In the rows, zero is written as 100.
Rotation paths and how fast each direction turns (deg/step)
Each turn is a multiple of 5 degrees from 10 to 175, or 0.
Each row of a path follows its step; steps can be skipped.

step 0: 111	80	108	93	81	90	91	109	104	106	87	138	86	108	120	113	100	86	102	110	95	104	113	83	104	94	95	111	103	97	111	104	84	127	104	104	86	129	109	114	97	92	107	147	93	117	95
step 1: 85	99	104	125	103	101	96	87	84	94	94	101	79	80	117	91	123	106	115	107	90	124	75	107	86	79	87	91	89	104	70	111	106	75	77	100	70	108	91	91	102	118	118	102	110	89	100
step 2: 98	98	97	93	90	93	132	91	110	87	106	101	93	105	106	102	97	92	114	90	107	102	122	84	91	92	109	97	72	130	78	92	92	109	109	73	112	113	125	114	102	73	106	83	66	83	98
step 3: 100	89	102	105	123	114	103	86	86	116	99	100	105	112	115	75	100	102	109	76	62	73	106	97	109	72	89	134	93	76	96	101	73	100	106	104	104	96	94	83	103	94	96	117	111	86	99
step 4: 113	70	93	90	67	111	90	102	115	100	92	87	95	96	124	94	85	99	89	111	128	93	128	117	111	89	103	97	85	114	93	114	103	108	96	109	79	130	93	78	99	128	104	93	98	95	92
step 5: 130	117	84	100	108	115	116	100	106	85	94	133	89	130	100	111	120	101	104	109	82	108	94	91	78	76	88	82	106	94	82	115	99	116	92	92	86	90	84	95	113	95	94	99	96	104	67
step 6: 98	76	122	143	103	89	94	93	115	99	109	103	104	98	96	95	112	108	87	84	86	118	112	65	113	90	110	101	104	110	85	118	96	94	112	125	104	124	109	106	94	106	118	100	72	92	110
step 7: 100	108	88	80	93	86	101	75	93	71	86	105	70	119	107	95	105	112	123	86	106	108	98	118	116	90	94	120	67	85	92	116	79	98	97	104	91	102	102	106	111	98	87	88	102	108	133
step 8: 113	76	64	102	115	124	110	109	100	114	88	104	82	87	108	92	86	84	121	105	113	101	96	72	100	97	84	98	108	99	95	108	90	90	114	87	125	126	104	67	83	98	102	99	90	90	93
Directions:
102	104	104	102	99	107	96	101	104	101	102	97	93	101	104	91	101	105	96	102	98	98	90	94	100	101	93	105	108	96	94	102	98	92	100	94	102	97	92	103	97	97	99	99	106	95	98 => 160
102	100	98	101	104	102	101	100	106	98	103	103	101	108	102	97	96	92	102	91	101	105	96	95	99	100	99	108	98	104	103	93	110	100	102	101	104	94	97	98	97	98	106	104	93	107	92 => 120
108	100	89	96	103	100	99	104	100	101	103	106	101	96	97	96	95	105	100	106	96	101	99	93	101	99	108	97	101	101	99	101	98	102	89	97	103	92	109	101	98	95	101	96	95	94	97 => 120
